In the rows, 128 means zero.
These are runs of 8 systems, one row a step. Runs of the same system follow the same rule from any start.
S, path 1 (8 x 26):
[[130 136 152 129 123 139  69 139  87  94 175  81 121 105 185 115 161 141
  161 112 130  89 149  92 161 138]
 [124 107 170 126  83 163 123  97 128 120 158  66  83 127 124 107 118 130
  110 143 124  95 168 165  63  99]
 [121  91 125 125 150 141 150 154 134  89 145 124 138 133 165  78  95 170
  139 175 171 144  90 193 113  92]
 [126 147 108 151 136 134  81 129 116 102 195 109 114 110 192 110 114 159
  187 112 118 114  84  99 166 115]
 [124 104 169 163  63 136  98 120 122 137 191 108  74 139 105 103 105 143
  127 141  95 103 158 103  96 101]
 [125  63 172 138 126 121 140 182  96  91 139 128 140 135 146  81 127 152
  114 184 175 125 149 160 110 111]
 [114 145 138 122 155 145  94 136 108  80 153  68 136 101 212 112 156 140
  173 113 152  96 116 134 145 124]
 [128 142 137 120  84 165 101  84 157 130 185  72  66 132 128 104 104 140
  146 132 102 111 126 145  83  93]]
U, path 2:
[[127  80 122 178 142 113 138 171  96 100 171 165 151 121 174  92  94 161
  146 162 149 134  87 129 151 101]
 [ 91 135 155 162 137 123  75 152 110  97 168  88 119 123 179 124 139 153
  186 105 129  86 125  81 153 129]
 [ 95 117 182 130  84 152  99 129 149 114 159  64  78 149 117  97 120 150
  137 144 126  95 161 143  75 105]
 [130  87 125 114 148 149 159 121 127  89 134  92 127 133 147  85  94 165
  121 161 164 132 112 208  99  96]
 [145 142  88 139 168 129 129  86 119 101 173 101 125  91 197 112 104 133
  174 105 133 123  74 136 148  91]
 [130 132 131 177  73 138  92 120 130 143 214 139  87 118 147 107 101 134
  149 141  88 117 105  91 119  98]
 [ 93  71 160 183  98 156 110 181  98 104 153 135 138 149 150 105 107 179
  108 173 129 105 130 150 124 130]
 [ 69 129 148 143 164 150 114 134 126  83 115  60 142 127 189 131 135 160
  162 110 153  85 121 160 121 126]]
V, path 3 (8 x 26):
[[100 137 139 110 101 200 100 104 135 106 134  55 110 147 142 127 123 171
  117 130 116  94 141 188 103 143]
 [141 127  96 125  94 197 120 103 144 125 169 124 118 129 159 104  95 156
  110 165 111 138  85 202 107 112]
 [142 112  89 191 107 161 124 114  97 132 183 160 141 105 187 125  90 145
  117 143  99 124  77 139 149 111]
 [ 94 104 149 215  90 137  98 174 101 138 164 167 145 124 171 137 126 134
  118 148 108 101 119  94 136 132]
 [115 116 178 139  85 136 100 197 112 124 137 149 148 115 173 114 188 103
  111 178 150 116 151 120 113 137]
 [121 134 153 109 147 126 137 161 125 103 111 115 158  87 205 111 188  86
  140 152 189 127 126 156 104 110]
 [ 94 130 131 130 181  91 152 151 165 103 122 114 135 116 174  99 126 123
  187 132 178 135  82 140 101  81]
 [141 111 135 125 155  64 136 150 143 111 172 142  97 128 114  74  98 136
  188 137 156 150 102  85 129  77]]
U, path 4, 8 rows:
[[ 79 132 111 155 129 144  96 164 146 127 122 150 137 184  94 143  91 201
  141 122  97 125  99 116 170 170]
 [124 153 135  93 100 197  79 123 109 115 115  86 142 132 151 152 176 142
  101 125 112 100 156 163 144 184]
 [110 126 128 152 122 155 174  67 142 154  93 105 127 107 135 164 121  88
   87 117 119 114 139 178  60 106]
 [118 153  78 131 143 127 154 140 186 149 116 183 148 132 139 125 109 122
  143 149 131 171  52 156 117 113]
 [160 158 111 123 107 134  90 162 108 134 157 172 154  89 191 126 187  92
  134 147 128 140 112  97 166 148]
 [ 95 104 190 186 106  93 134 153 111 148 122 136 127 114 125 147 155  82
  111 127 130  98 174  78  89 119]
 [ 78 115 163 106 156  95 141 189 176 112  81 125 130 173  88 109 128 153
  155 147 169 140 128 140 104 125]
 [178 153 124  31 157 122 119 122 123  92 126  87 122 111 142  96 174 121
  155 127 172 144 143 143 147 131]]
R, path 5, 8 rows:
[[109 116 103 111 165 111 135 178 145 114  95 167 155 178  86 120  98 185
  145 139 142 159  93 134 171 153]
 [147 167 107  89 133 165  86 101  96 118 111  92 142 118 145 167 170 134
  120  87 108 107 153 123 182 187]
 [120  99 151 150 101 152 165  75 126 144 108  96 109 128  98 146 106 111
   72 129 112 104 170 172  64 111]
 [117 117  93 118 144 141 157 162 166 123 107 173 156 151 135 106 102 155
  124 174 150 167  65 189 123 121]
 [156 190  72 113 133 149  97  97 123 142 143 140 147  91 179 157 160 103
  143  96 101 133  93 109 178 153]
 [114 120 150 187  77 127 138  95 128 176 138 141 102 124  96 160 115  90
   89 118  83 106 160  97  83 115]
 [ 95  92 144 152 121 122 139 213 139 126 103 189 168 159 124 112 128 150
  110 183 154 148 112 145 124 139]
 [134 169 120 101 159 130 106 145 113 113 110 116 167  86 200 148 201  92
  150 110 155 118 123 119 161 155]]
C, path 6, 8 rows:
[[174 128  87 127 126 131 123 146  85 139 126 200 176 112 140 147 148 122
   98 139 115 154 114 108 195 170]
 [ 83 156 126 167 119 148 116 134 129 160  75 147 167 126 141 201 165 103
   99  98  99 102 140 114 136 178]
 [100 153 156 107  68 163 111 159 181 161 105 147 119 154 102 136 167 107
   97 167 118 135 144 153  78 148]
 [172 163 107  74 116 125 142 130 161 148 128 163 137  94 156 110 174  65
  127 161 156 171 103 146 106 111]
 [130 161 105 140 161  73 163 101 162 165 103 160 127 105 112 159 129  68
  154  89 124 146 106  77 121 105]
 [129 117 154 117 123  75 131 156 136 150 106 162 115 164  37 134 129 125
  123 126 122 143 165  65 139 147]
 [174 125 143  60 143 119 128 144  87 111  86 123 148 123 107 131 188 110
  100 129 156 137 186 125 158 169]
 [120 158 118  88 160 145 151  70 143 131  65  74 134 122 116 171 149 105
  117  85 132 117 153 167 109 145]]
H, path 7, 8 rows:
[[ 91 106 137 120 169 106 174 115 173 116  92  99 110 162  82 112  80 156
  145 124 153 134 121 165  83  97]
 [185 145 114  46 147  93 114 131 142 109 158 121  94 138  93  82 129 139
  173 127 143 165 122 101 160 118]
 [186  95 126 136 136 102 138  90  43 123 140 128 129 102 110 142 125 115
   98  98 114 116 178  86 173 141]
 [ 85  89 141 162 117 160 120 131 109 120 106 111 132 180  80 151  84 198
   93 124 102 100 155 151 137 160]
 [132 165 117  71  95 194  71 134 151 110 157  88 107 149 146 104 146 169
  143 146 116 128 116 166 136 151]
 [175 148  89 136 114 161 137  56 106 141 168 117 123  73 183 142 130  86
  113 113 105 124 111 147 121 106]
 [ 96 105  92 209 134 125 155 115 137 148 138 174 141 137 131 144  55 152
  126 129 101 133  71 132 126 104]
 [ 97 151 130 139 116 120  72 202 154 123 161 159 131 147 150 107 141 155
  180 149 125 136  88  84 158 140]]
C, path 8:
[[ 68 120 164 181  67 141 114 162 168 165 131 154 110 157  99 138 122 127
  109 155 100 115 136 118  74 125]
 [155 124 139  93 108 123 124 194 134 119 142 171 148 113 164  84 176  99
  126 192 172 161 118 141 122 122]
 [111 161 129 144 170  86 145 112 140 132 108 118 140  79 181 155 163  65
  169  88 150 117 114  93 116 106]
 [ 89 114 175 145 117  79 143 138 166 149 117 121  85 162  52 123 107 121
  147 120 124 123 158  86  83 105]
 [185 100 149  56 142  98 134 163 101  95 130 129 127 129 103  76 153 133
  128 162 176 153 161 130 148 129]
 [136 143 112 107 196 111 149  72 103 104  92  70 141  97 153 156 140 115
  148  66 149 109 142 132 146 128]
 [ 98 120 134 128 123 136 131  89 154 132 116  87  83 175  51 135  74 173
  128 103  96 113 145 139 104 125]
 [199 108 103  69 112 156 115 129  96 105 165 136 120 139 111  82 111 169
  106 169 131 158 125 165 168 140]]
R, path 9:
[[146 177 114  94 122 108  74 144 156 130 174 137  99 133 121 105 140 135
  190 117 113 144 101  65 170 133]
 [153  90 165 155  95 121 102 119  65 122 172 109 103 127 103 124 118 139
  111 118 101  95 190  76 147 133]
 [ 67  74 172 166 157 117 141 167 119  89 109  96 137 157 130 113  98 178
  137 138 161  98 139 152 108 117]
 [120 170 126  58 149 152  93 142 165  94 126  74 120 133 163 101 159 148
  177 127 159 131 109 161 131 133]
 [195 133 117  97 103 140 126  56 110 128 188  91  77  97 125 102 113 110
  127 121 110 128 144 133 113  93]
 [119  79 111 186 138 108 152 119 122 125 165 148 108 149 102 106  40 175
  138 135 112 136  95 123 130  91]
 [ 83 157 113 139 133 151  67 168 142 114 140 127 139 163 143 136 126 189
  169 115 108 115  93 108 181 170]
 [124 137 163 128  75 182  79 114 103 125 156  74 108 114 159 135 161 124
  108 128 105  84 174 132 109 146]]
V, path 10, 8 rows:
[[ 70 122 139 159 129 141  85 149 139 107 150  95 108 176 114 122  87 205
  166 114 105  98 113 116 144 139]
 [168 130 143  93  52 160  88 133 132 137 193 127  81 132 112  84 139 128
  115 171 107 134 149 130 110 122]
 [159 100 127 147 127 162 146  79  61 109 143  93 146  83 186 135 130 114
   89 122 132 100 151 166 125 119]
 [ 56 120 129 175 137 167 108 163 139 104 120 111 151 155 171 137 110 189
  145 133 128  99  93 165 132 144]
 [139 147 127 116  69 145  93 169 165 142 188 166 107 129 153  82 140 123
  143 189 120 155  91 128 111 112]
 [167  99 134 165 127 109 158 105  75 127 163 143 140  64 188 121 138  74
  112 135 144 120 135 116 118  91]
 [ 62  93 164 182 166 110 125 183 107  92 105 115 163 140 158 136 125 163
  151 120 157  94 129 119 139 135]
 [122 155 156  75 105 122  81 191 171 117 155 126 106 145 132  80 168 133
  172 168 153 143 120 114 121 127]]
L, path 11 (8 x 26):
[[134 126 157 145  50 157 119 141 128 163 150 154 120 108 144 126 164  80
   81 173 115 123 153 136  76 124]
 [138  90 149 154 121  96 176 156 124 136 127 173 146  95 158 106 140  75
  109 176 166 147 125 136  82  84]
 [100 142 150 167 148  71 133 157 147 135 137 147 134  95 174 128 152  73
  176 120 154 126 107  74 108  94]
 [123 139 177 120 115  69 113 141 147 141 146 114  83 129  88 112 149  95
  166 115 133 121 167  52 104 104]
 [131  84 166 104 164  68 155 145 123  97 115 102 105 151  68  91 106 147
  151 128 168 132 166 111 117 103]
 [ 97 130 131 105 195 106 121 138 144  80 115  73 124 147 134 110 111 180
  192  97 161 118 109 130 149 119]
 [141 165 111  74 132 152  82  95 148 110 156  70  84 150 106 113 113 172
  172  99 106 124 120 124 156 141]
 [182 110  87  92 131 152 132  85 103 115 147 121 115 152  77 112  74 182
  105 127 107 146 125 159 169 140]]
S, path 12 (8 x 26):
[[ 84 116 149 150 139 134 113 213 122 104 109 153 179 128 187 124 167 141
  134 164 168 123 111 141 142 151]
 [125 186 134 113  98 160  80 116 142 138 155  94 115  91 194 139 189  84
  148 118 116 106 127 116 114 132]
 [135 122 143 132  89 131 162 101 171 157 147 131  92 115 121 106 113  85
  114 162 129 140 124 157  44  73]
 [124 112 121 137 173  72 155 175 148 109 136 165 143 124 151  88 110 132
  173 155 173 159  79 118 131  86]
 [141 159 140 120 140  87  82 132 121 121 170 108  99 114 133 118 146 118
  189  89 120 115 138  41 166 123]
 [156  95 176 100 100 110 140 106 113 128 139  92  80 138  61 105 122 115
  107 130 130 119 198 117  90 108]
 [137  82 129  96 189 113 170 137 104  79  96 105 153 134 131 101 115 160
  125 140 183 135 135 179 137 118]
 [127 164  89 108 166 149  96  89 120  96 144  75 123 127 155 138 112 172
  172  78 112 111 100 130 178 143]]
D, path 13:
[[145  92 159 147 118  78 111 140  95 119 175 129  89 143  77 103  99 150
  148 119 117 117 163  55 152 117]
 [122  78 151 136 143 138 117 148  63  92 111 105 148 155 106 133 113 189
   99 123 132 102 175 131 174 172]
 [ 90 147 119 109 131 194  94 115 138 102 116  66 129 158 145 141 121 191
  136 112 115  98 121 177 139 161]
 [127 138 108 131  82 181 113  91 163 136 182 107  86 134 141 104  88 148
  131 148  97 127  94 175  87  95]
 [147  94  96 194 112 132 150 115 106 140 178 182 138 105 162 117  77 129
  111 156 112 141  81 135 131  95]
 [ 94 137 120 198 124 121 103 173 111 142 133 182 167 119 172 160 142 125
  136 122 111 114  98  78 166 152]
 [ 90 144 183 140  70 146  81 184 133 144 124 131 130 133 141 141 189 106
  112 147 123 103 166 103 109 160]
 [129 108 166 105 110 155 148 141 120 118 105 103 141 106 164 114 172  97
   89 169 172 119 163 189  73 121]]
L, path 14:
[[113 146 119 149 141 160 114  61 105 113 135  54 119 100 173 160 122 132
  140  73 106  80 137 139 127 128]
 [119 136 115 130  71 165 116 122 180 159 147 153  95 171  76 119  88 158
  108 158  85 144 107 154  99 128]
 [179 107 100  98 145 130 137 167  84 110 119 181 178 119 147 113 149 134
  100 164 155 163 116 143 183 156]
 [111 134 122 185 140 144 131  78  91 129 131  94 144  80 194 173 136  97
  124  81 110  84 130 122 123 123]
 [ 91 138 146 158  60 146 112 142 181 174 144 157  98 159  90 133 112 123
  112 157  90 129 123 122  75 121]
 [169  98 142  88 132 104 143 189 101 112 116 174 162 122 130  92 167 111
  108 180 175 163 143 135 147 137]
 [111 132 139 163 171 105 149  92 105 113 126  81 136  75 196 143 138  89
  155  85 149  92 128 118 110  93]
 [ 90 157 143 143  90 116 108 131 200 165 150 132  74 156  82 123 106 126
  158 128  97 131 116  97  81 105]]
H, path 15 (8 x 26):
[[ 84  97 138 183 179  85 130 140 107 100 125 113 131 144 123 133  81 174
  172  89 130 102 117  85 155 118]
 [119 150 164 108  73 122  73 157 152 143 155 120  80 162  72 116 148 137
  144 134 101 122 165  77 127 148]
 [174  94 153 112  84 162 131 124  82 122 148 125 134  98 154 109 161 102
   69 172 142 124 175 166 106 127]
 [ 90 100 125 159 171 144 163  93 125  96 112  70 136 125 157 130  82 162
  136 111 146  97 113 184  99  98]
 [130 163 106 101 127 114 109 108 190 137 167 117  71 150  91 101  93 149
  188 116 105 148  88 104 123 101]
 [203 110 118 129  99 109 119 130  78 137 184 180 123  98 134 102 136 103
  112 150 116 148 137  81 163 122]
 [ 85  71 160 207 135 132 134 146  70 107 120 121 156 132 151 149 109 161
  105 123 126  82 152 124 139 140]
 [ 66 153 161 120  96 163  84 148 186 128 132  83  92 170 117 120 131 163
  156 133 119 105 130 144  88 132]]
D, path 16:
[[173  96 116 157  81 134 142 106 116 147 198 166 102 110 130  92  85 117
  105 167 106 146 109 134 106  83]
 [120 101 108 201 150 113 142 147  80 130 123 187 183 106 171 157 117 125
  112 121 126 122 104 104 171 141]
 [ 65 165 156 145 106 139  73 183 153 140 108 132 141 145 145 157 183 126
  148 122 117 106 132  92 133 169]
 [141 124 178  90  70 160 115 143 133 130 135 105 109 123 129 104 175  98
   93 175 143 120 177 161  72 125]
 [140 103 116 126 170 127 188 101 114 106 106 111 155  89 182 118 127 104
  118 138 177 131 114 188  98  91]
 [ 98 160 113 136 175  81 129 141 176 123 133 130 122 118 154 122 118 119
  205 107 147 138  69  91 127  95]
 [158 117 163 120 102  78 101 155 117 130 178 144  86 134  85  89 133 117
  155 138 124 136 159  51 140 112]
 [146  69 155 133 151 114 144 130  48  94 106 108 148 126 111 133 128 147
   94 120 147 103 194 123 157 150]]

Which system made each run below?
path 17 (2 x 26):
[[101 131 157 152 140  82  91 193 113 122 130 152 141 135 133 133 159 129
  167 116 136 116 138  45 169 151]
 [122 116 194  99 102 138  92 156 102 106 120  80 115 140 111 120 176 130
  113 135 141  97 204 117 120 155]]
	D
path 18, 2 rows:
[[135 109 178 144 104 118  86 141  86 104 188  84  94 113 151 100 141 134
  153 126 127  93 169  80 133 113]
 [118  64 164 162 148 125 171 120  89  98 125  93 136 108 162 110 110 129
  108 140 165 101 154 168  89  92]]
	C
path 19 (2 x 26):
[[ 72 169 136 118 157 146  90 133 139 109  88  75 143 137 154 167 162 148
  159  81 128  90 132 121 149 170]
 [131 160 145  86  81 164 125  89 177 156 125  93  91 125 110 129 149  92
  111 137 114 127 148 165  59 115]]
	U
path 20:
[[ 92 147 151  96 146 132 112 114 170  99 132  43  85 145 127 105 120 154
  182 107 145 105 128 145  93 104]
 [181 103 125 103 120 121 134  86 114 107 195  91  74 120 113  76  85 142
  146 136 127 136 133 134 113  77]]
	C
path 21 (2 x 26):
[[ 65 113 157 140 147 140  98 166 140  84 134  79 118 167 135 107 103 203
  170 127 142  99 120 137 134 133]
 [157 168 145  89  79 139  91  95 151 140 181  90  70 110 128 107 158  97
  152 123 108 123 147 103 100 111]]
	H
path 22:
[[128 130 179 126  74 131  66 161 116 123 183 108  89 138 123 102 153 137
  147 141 113 106 166  79 132 135]
 [128  63 170 151 122 148 146 123  68  97 126  91 141 122 145 118 124 141
   83 149 148  94 175 172 105 122]]
	D
path 23:
[[147 112 152  93 143  62 155 134 145 136 108 138  99 156  36 109 118 117
  139 124 144 154 163  88 119 115]
 [173 111 123  74 188  83 153 125  89  96  93 120 144 125  93 121 140 135
  130 107 164 142 160 110 180 145]]
	S
path 24 (2 x 26):
[[ 96 137 118 168 143 135 155 120 158 131 130 125 146  89 205 127 128  97
  146 141 152 125  75 166  77  82]
 [114 138 142 154 124  82 120 173 163 138 167 170 119 110 163  97 141  99
  178 154 145 147  87  81 108  85]]
	D
path 25, 2 rows:
[[127 118  77 126 135 161 147 138 138 130  98 176 162 164 107 133  89 178
   97 153 115 158  83 184 155 158]
 [141 163  92 124 129 174 100 125  96 127 114 140 178 101 191 170 172 119
  108 115 115 119 116 138 178 181]]
	L
path 26:
[[ 90 166 130 156  97 182 102 105 129 151 105 105 143 113 167 189 166 105
  102  99  96  89 142 139 117 164]
 [103 155 102 130  98 173 146 119 189 164 103 159 142 132 144 142 126 112
  101 160 116 149  83 192  78 124]]
	H
path 27, 2 rows:
[[ 89 120 130 141  99 135 124 149 181 150 121 154 104 191  54 120  78 174
  126 145  99 141 114 134 108 131]
 [177 140 128  67 116 143  87 167 108  98 168 131 132 110 172  84 177 130
  143 166 154 146 124 130 164 141]]
	H
path 28 (2 x 26):
[[141 132 106 140 110 174 108 148 109 115 163 152 164  95 221 114 151 124
  120 166 139 131  85 167 141 129]
 [ 86 129 157 205 117 122 123 134 122 137 150 124 135  87 198 144 144  88
  146 120 130  91 121 100  94  99]]
	U
path 29:
[[101 146  94 163 131 122 156 146 160 170  81 204 170 131 124 171 127 103
  108 133 115 152  84 128 128 146]
 [126 159 145 114 115 124 115 150 117 152  83 152 161 109 138 172 207  70
  103 118 129 120 165  97 138 173]]
	L
path 30 (2 x 26):
[[200 148 106  83 102 118  89 119 112 129 198 146  97 118 116  90 132 128
  150 134 108 155 122  85 173 126]
 [144  80 135 194 115 137 132 111  43 125 149 141 150 102 149 151 114 129
   81 118 104 100 158 109 153 136]]
	H
path 31:
[[ 62 160 159 113 142 123 124 152 197 121  98  88 117 140 146 123 155 121
  172 129 159 119 113 148  71 112]
 [162 143 144  86 109  96 119 116 160 129 181 105  67 116 115  77 130 101
  171 139 140 145 132 101  92  76]]
	C
path 32 (2 x 26):
[[139  94 156 147  80 117 160 128 128 168 114 171 117 142  65 135 118 100
   67 157 113 139 169 124  84 121]
 [146 126  97 102 165 137 156 150 109 118  71 165 195 121 148 147 157 123
   94 142 157 152 115 167 165 168]]
	D
path 33:
[[137 122 126 106  82 154 135 167 146 158  95 187 153 152  94 133 152 119
   69 183 126 158 133 164 117 164]
 [130 130 121 124 178 113 161 136 101 121  60 144 190  99 160 166 174  89
  108 109 163 128 137 137 149 153]]
	U
path 34 (2 x 26):
[[104 119 156 126 186 100 117 129 100  77 123  55 124 124 149 122 131 156
  177  84 159  89 150 106 147 122]
 [104 133 160  91 118 131 100 136 172 105 152  67  72 164  97  86 114 165
  172 134 135 121 137 136  93 107]]
	V
path 35, 2 rows:
[[163  88 120 109 124 106 170 120 147 130 152 152 100 146  76  78  74 137
  122 169 143 167 115 152  96  80]
 [129 131  95 140 193  90 130 158 109 102 125 156 165 119 164 126 122 148
  173 111 151 144  79  98 195 136]]
	L
